In the rows, 128 means zero.
First come named turns, each shown by rows before and after it. For each pair of rows after them, which turns, in which order, take the first row to the second? The first pair is done for you.
Z444:
[116 137 126 149 141 169 132 128 110 92 151 130 153 131 124 148 127 129 132 97 122 119 141 100 128 106 106 127] -> [158 102 128 131 133 167 152 142 150 143 101 120 146 148 99 129 131 139 115 117 140 134 152 131 107 123 109 124]
[107 161 155 68 139 114 107 124 95 108 153 119 134 123 81 146 116 147 170 109 121 99 96 122 147 119 128 142] -> [141 136 149 53 141 124 127 134 130 139 113 116 143 125 59 135 129 162 148 101 143 101 98 130 125 132 139 141]
[113 151 152 112 136 97 106 126 123 126 158 107 107 106 130 126 92 105 117 152 129 137 122 147 141 141 136 109] -> [111 154 131 112 147 123 106 115 132 107 149 123 133 90 118 142 120 139 107 98 152 111 129 104 127 127 157 123]
Z330:
[138 142 125 135 139 109 121 107 122 143 146 108 109 95 161 131 133 140 115 129 98 102 113 126 130 130 155 162] -> [143 132 128 140 137 109 123 107 132 141 143 109 104 99 164 132 137 136 108 127 100 108 114 129 125 133 154 158]
[124 133 156 130 117 105 120 124 110 104 183 108 117 127 135 134 94 131 126 130 101 144 120 134 168 135 136 119] -> [123 132 151 141 119 99 120 121 109 98 183 114 111 127 142 135 100 127 126 127 100 149 125 132 165 136 130 122]
[132 139 163 107 129 129 136 138 120 114 167 111 133 139 124 129 106 141 131 127 137 123 115 146 160 145 137 111] -> [103 144 145 139 126 128 122 126 91 95 164 130 126 126 147 139 117 119 140 127 127 122 119 126 147 125 117 118]
[128 143 137 104 135 117 143 127 148 151 107 123 135 129 125 135 125 144 139 142 124 119 130 137 118 118 127 95] -> [111 148 126 134 134 118 135 118 134 135 109 139 129 119 138 146 139 124 147 138 120 119 137 123 117 107 110 102]
Z251:
[143 129 122 122 107 84 112 104 152 145 131 139 126 105 160 107 116 114 109 143 112 120 115 151 137 163 163 144] -> [139 128 121 126 112 85 107 105 144 137 140 140 129 100 163 110 107 112 112 137 104 126 114 150 141 167 163 141]
[89 148 126 136 142 78 102 143 93 140 150 114 135 115 125 124 115 116 146 177 121 113 121 138 154 96 120 89] -> [128 76 120 175 149 91 100 131 140 139 121 118 114 152 124 130 141 109 116 164 128 163 154 150 140 113 105 108]
[140 118 141 144 140 110 127 139 121 92 167 105 135 137 131 116 103 139 120 89 131 120 106 112 146 142 160 142] -> [168 93 133 129 131 114 138 148 149 126 129 105 134 140 111 113 112 146 104 97 149 125 115 126 124 145 164 145]
Z487:
[155 113 132 101 151 153 146 127 145 127 122 118 137 115 116 131 128 126 147 95 128 123 123 136 99 149 152 138] -> [158 113 129 98 149 150 149 136 141 141 117 116 133 118 113 126 124 119 156 118 127 128 125 148 96 148 141 136]
[138 129 117 134 125 87 109 111 136 135 118 128 131 103 132 119 127 151 116 152 121 130 115 141 140 155 142 140] -> [143 127 118 134 122 89 110 109 139 125 123 128 134 102 132 123 127 153 114 145 122 128 117 134 144 156 147 147]
[131 107 134 149 143 121 116 134 101 112 177 125 126 169 129 146 89 164 142 136 120 163 139 117 117 138 112 119] -> [132 115 134 144 137 110 118 147 96 131 168 124 122 164 125 141 81 151 149 158 120 163 133 132 112 133 106 106]
Now pairs of rows:
(2 to 3 turns a pair)
[93 113 147 156 130 158 127 123 110 126 131 135 95 141 138 140 153 109 144 149 124 154 124 100 123 114 118 115] -> [111 124 151 113 122 151 142 140 121 167 100 128 108 128 116 122 147 128 141 163 142 139 114 113 115 115 127 104]  Z444, Z251, Z444
[125 144 101 154 93 62 101 128 126 162 105 146 98 100 156 135 127 114 132 169 117 100 116 128 120 108 136 120] -> [128 122 98 191 108 72 82 98 140 120 124 149 94 117 167 151 137 115 115 133 110 114 128 116 126 118 136 141]  Z251, Z487
[136 125 132 91 124 121 136 139 136 162 104 120 151 114 116 122 126 156 117 132 142 111 121 128 130 130 157 122] -> [133 90 128 151 140 140 112 112 141 110 127 130 128 143 134 144 142 133 105 102 125 148 142 118 133 136 141 142]  Z444, Z444, Z251
[150 94 91 169 122 108 120 129 156 121 105 137 124 124 150 120 160 125 139 145 127 139 132 131 115 117 102 124] -> [138 144 127 116 121 94 127 149 125 114 169 110 139 116 139 110 115 143 157 151 121 116 95 141 153 133 133 107]  Z444, Z330, Z251
[116 153 108 138 112 85 115 111 118 139 116 137 115 100 150 121 115 107 138 149 112 118 114 133 120 122 134 134] -> [121 127 102 163 122 100 107 95 132 118 114 144 116 115 153 131 133 108 124 118 115 123 129 114 111 122 129 148]  Z251, Z444
[123 140 128 147 132 146 114 113 118 104 132 144 147 113 142 140 134 105 124 115 144 121 136 98 129 123 136 151] -> [135 129 143 144 121 123 117 125 114 123 132 130 128 130 141 125 111 79 135 166 126 146 134 143 137 137 118 140]  Z444, Z444
[140 108 92 144 126 133 126 135 166 130 71 132 100 138 126 123 159 126 101 127 138 144 142 128 86 124 98 144] -> [124 168 98 90 116 122 138 152 142 152 78 128 126 97 116 110 140 151 122 133 154 92 109 114 91 109 123 126]  Z251, Z444
[133 143 120 125 107 106 123 131 130 163 97 126 119 117 114 112 115 119 122 163 127 119 123 141 122 139 126 118] -> [123 147 109 130 114 122 118 113 131 144 96 140 135 106 109 123 137 141 114 122 139 93 126 103 120 130 142 126]  Z444, Z444
[139 140 109 110 136 118 134 137 150 142 129 110 114 121 131 117 110 149 131 148 136 122 115 150 139 136 135 104] -> [132 149 106 108 142 129 133 131 149 128 131 119 130 112 132 124 125 167 125 116 145 104 117 120 129 132 146 108]  Z444, Z444
[156 110 154 114 128 162 146 144 107 97 144 99 148 152 114 107 120 149 126 140 123 127 155 182 135 136 96 103] -> [162 108 135 109 126 171 150 148 123 116 105 108 154 140 104 108 140 161 119 128 143 115 165 166 105 123 103 110]  Z444, Z330, Z251
[123 182 116 97 120 118 149 142 130 151 109 123 147 111 112 123 130 144 128 147 155 108 115 127 124 137 139 123] -> [144 151 113 108 117 118 151 144 151 163 94 118 134 126 111 117 134 135 117 162 152 136 131 146 119 147 125 127]  Z444, Z251, Z251
[148 105 121 132 135 108 134 129 170 169 83 117 113 120 113 130 145 126 85 96 149 99 155 139 113 135 117 110] -> [109 150 104 139 134 107 119 119 127 143 102 133 125 94 133 140 144 123 107 84 146 67 145 102 115 110 116 108]  Z251, Z444, Z330
[156 131 122 114 103 148 107 128 148 128 132 111 90 132 130 127 127 105 128 113 141 160 136 153 148 165 91 91] -> [151 132 105 118 110 165 103 120 150 120 124 121 103 120 126 136 143 125 119 74 153 141 140 122 139 156 105 98]  Z444, Z444
[149 114 137 95 144 164 149 151 150 135 118 123 154 139 85 117 139 160 112 108 159 132 135 130 118 129 139 115] -> [101 152 138 122 146 160 130 137 101 84 175 124 147 128 116 137 123 143 138 99 133 121 123 103 145 113 134 117]  Z444, Z444
[91 181 158 132 147 164 116 162 42 86 144 131 150 139 112 143 111 116 158 170 103 128 126 117 139 96 100 136] -> [108 148 136 140 165 197 114 142 81 71 126 145 167 142 99 155 146 146 122 101 132 116 140 82 121 100 123 155]  Z444, Z251
[128 95 143 151 129 150 103 104 154 106 129 116 130 148 122 127 135 156 105 105 146 107 117 141 125 116 142 126] -> [129 104 140 133 120 145 114 112 155 130 112 114 138 135 110 118 129 166 105 114 159 93 111 140 117 111 147 120]  Z251, Z251, Z251
[161 133 114 94 127 130 152 138 155 182 85 117 145 122 105 113 130 150 113 140 154 104 123 134 97 128 144 126] -> [138 124 96 153 113 121 135 119 141 168 69 140 111 117 142 123 136 102 128 167 127 129 139 131 90 111 99 131]  Z330, Z444, Z330
[136 99 103 146 124 105 103 109 151 160 84 138 111 131 131 129 143 104 123 156 128 136 133 160 112 136 121 129] -> [125 100 107 165 131 106 91 94 137 130 115 142 105 136 145 140 136 98 125 150 111 150 132 153 122 136 116 136]  Z251, Z251
[131 138 128 99 134 130 158 154 134 164 114 121 128 133 105 103 123 162 128 138 137 137 136 142 140 116 134 116] -> [120 122 101 149 131 132 144 138 133 144 90 145 119 140 130 117 157 139 126 126 135 149 152 123 116 102 113 131]  Z330, Z444, Z330
[164 101 125 124 131 117 118 110 164 132 116 123 116 138 127 124 135 140 97 105 133 123 124 124 126 159 158 141] -> [152 107 127 141 140 114 108 101 150 106 144 125 113 142 141 132 128 136 104 98 121 130 123 120 133 161 152 141]  Z251, Z251
[121 121 117 122 115 115 118 151 145 149 109 144 90 106 153 124 106 136 121 145 122 132 125 163 103 143 133 138] -> [96 149 112 117 120 118 108 147 116 124 130 153 102 91 158 134 106 138 135 131 122 113 118 136 109 128 137 136]  Z330, Z444
[104 135 106 146 137 140 109 128 110 102 134 152 123 124 134 150 139 131 126 124 138 114 128 103 129 122 129 128] -> [103 145 111 132 135 138 114 135 103 106 136 153 132 116 126 148 134 139 131 127 142 105 124 97 134 118 141 125]  Z330, Z330, Z330
[127 148 157 172 120 98 103 106 128 118 159 112 105 102 151 125 112 131 116 144 97 118 107 151 127 122 134 116] -> [153 125 147 157 123 121 113 102 169 135 120 120 126 103 121 121 136 168 86 104 133 104 118 135 107 128 156 127]  Z330, Z444, Z251
[157 94 134 137 120 94 113 116 159 159 120 113 97 123 138 113 112 123 112 145 109 126 122 150 130 157 140 137] -> [133 135 114 127 128 112 108 110 140 132 131 128 127 97 138 125 124 158 113 94 133 78 113 99 125 138 164 142]  Z444, Z444, Z251
[130 131 96 128 126 124 124 113 150 156 75 163 129 97 130 123 146 150 115 105 155 99 127 93 85 116 141 138] -> [149 136 144 88 135 115 134 125 156 145 136 126 141 114 109 118 108 177 110 94 148 104 104 117 127 154 174 132]  Z251, Z330, Z330
[180 115 181 71 149 134 125 140 124 139 115 115 111 122 107 112 94 143 129 145 144 95 105 145 132 132 139 155] -> [170 93 165 122 164 157 105 112 126 81 141 130 107 135 121 143 116 138 119 94 135 113 123 108 134 130 140 178]  Z444, Z444, Z251
[150 108 126 134 146 118 113 115 140 92 153 133 121 130 146 131 121 115 115 117 120 146 124 131 144 135 133 144] -> [161 103 127 128 146 115 119 116 155 105 143 128 120 137 140 121 119 115 113 123 123 158 126 143 140 141 129 140]  Z444, Z444
[130 135 128 117 123 108 120 123 144 135 131 130 121 110 137 121 120 139 125 126 135 109 118 130 124 134 147 130] -> [127 130 136 128 125 104 116 122 132 131 143 127 113 114 143 118 113 129 132 138 124 120 124 142 131 138 134 131]  Z251, Z251, Z444
[132 129 107 137 134 136 128 107 136 122 95 147 136 106 134 128 145 145 114 97 153 94 124 105 111 120 144 147] -> [132 122 108 147 136 138 126 101 139 118 99 145 134 111 139 130 152 143 110 95 149 101 128 101 112 122 143 151]  Z251, Z251
[112 129 125 138 129 114 125 137 110 95 139 141 144 120 125 129 120 133 119 96 131 134 155 79 140 131 143 147] -> [143 115 142 106 124 107 140 157 132 134 132 123 138 132 108 111 101 137 107 126 131 154 149 121 147 151 146 136]  Z330, Z330, Z444
[138 128 137 115 114 119 167 131 147 131 124 140 124 115 111 106 131 134 132 162 132 119 107 152 101 146 97 141] -> [148 115 136 119 118 126 166 130 160 126 124 139 124 122 106 110 136 137 122 150 131 130 114 152 103 156 98 144]  Z251, Z444, Z444
[108 150 128 139 120 114 119 129 91 137 124 136 117 107 143 135 123 102 151 153 107 119 114 111 126 113 115 124] -> [149 119 154 99 122 114 140 140 133 166 120 111 120 128 108 117 111 135 117 151 115 131 109 145 138 150 138 118]  Z330, Z330
[137 142 179 97 132 123 130 143 112 126 169 97 146 144 118 127 101 143 133 131 123 129 115 131 172 151 142 121] -> [115 147 142 127 136 149 119 121 113 102 142 129 160 121 124 143 141 152 125 82 146 100 132 75 138 124 147 142]  Z330, Z444, Z251
[143 95 105 126 141 151 125 115 157 137 124 127 145 113 118 151 146 164 89 72 149 104 136 98 118 152 171 146] -> [96 138 129 149 133 120 105 112 96 96 198 120 117 115 160 159 105 114 136 117 93 119 116 113 163 145 138 133]  Z444, Z444
[137 133 125 108 139 144 134 120 110 65 188 129 141 132 132 135 115 170 135 75 115 110 133 86 147 112 150 137] -> [139 149 91 89 120 146 148 130 117 117 115 151 149 104 122 125 140 167 145 95 143 83 136 72 105 81 141 131]  Z330, Z251, Z330
[87 149 145 105 142 134 134 151 108 145 141 127 115 137 132 106 114 136 142 154 123 112 112 155 141 122 111 120] -> [118 87 136 141 150 152 127 135 150 132 118 133 106 165 129 114 144 139 111 128 130 145 140 157 127 136 107 135]  Z444, Z251, Z444
[168 98 160 99 114 106 124 137 137 113 145 119 131 159 107 119 100 117 117 142 116 155 150 144 143 142 117 127] -> [117 148 136 108 104 101 115 134 87 101 146 138 131 124 128 130 98 96 150 148 113 128 141 112 137 105 101 119]  Z251, Z330
[122 150 115 129 124 117 120 120 122 122 121 136 132 109 144 121 135 132 127 119 129 91 119 94 131 121 143 135] -> [135 141 112 125 118 113 130 130 124 146 96 137 119 109 138 114 137 126 124 145 135 99 118 110 122 117 134 130]  Z444, Z330
[150 115 139 180 152 110 110 86 150 102 165 146 91 157 143 180 134 127 128 104 116 132 141 80 135 123 152 147] -> [156 120 107 165 132 103 124 97 164 155 86 166 94 132 132 166 159 128 122 124 141 110 149 75 97 105 145 149]  Z251, Z330, Z330
[118 140 141 153 129 130 109 134 116 119 137 125 116 131 141 125 117 100 160 157 110 137 134 137 134 127 108 118] -> [135 143 155 121 130 129 120 146 126 137 139 112 127 139 120 112 106 121 155 160 119 132 124 146 141 139 125 114]  Z330, Z330
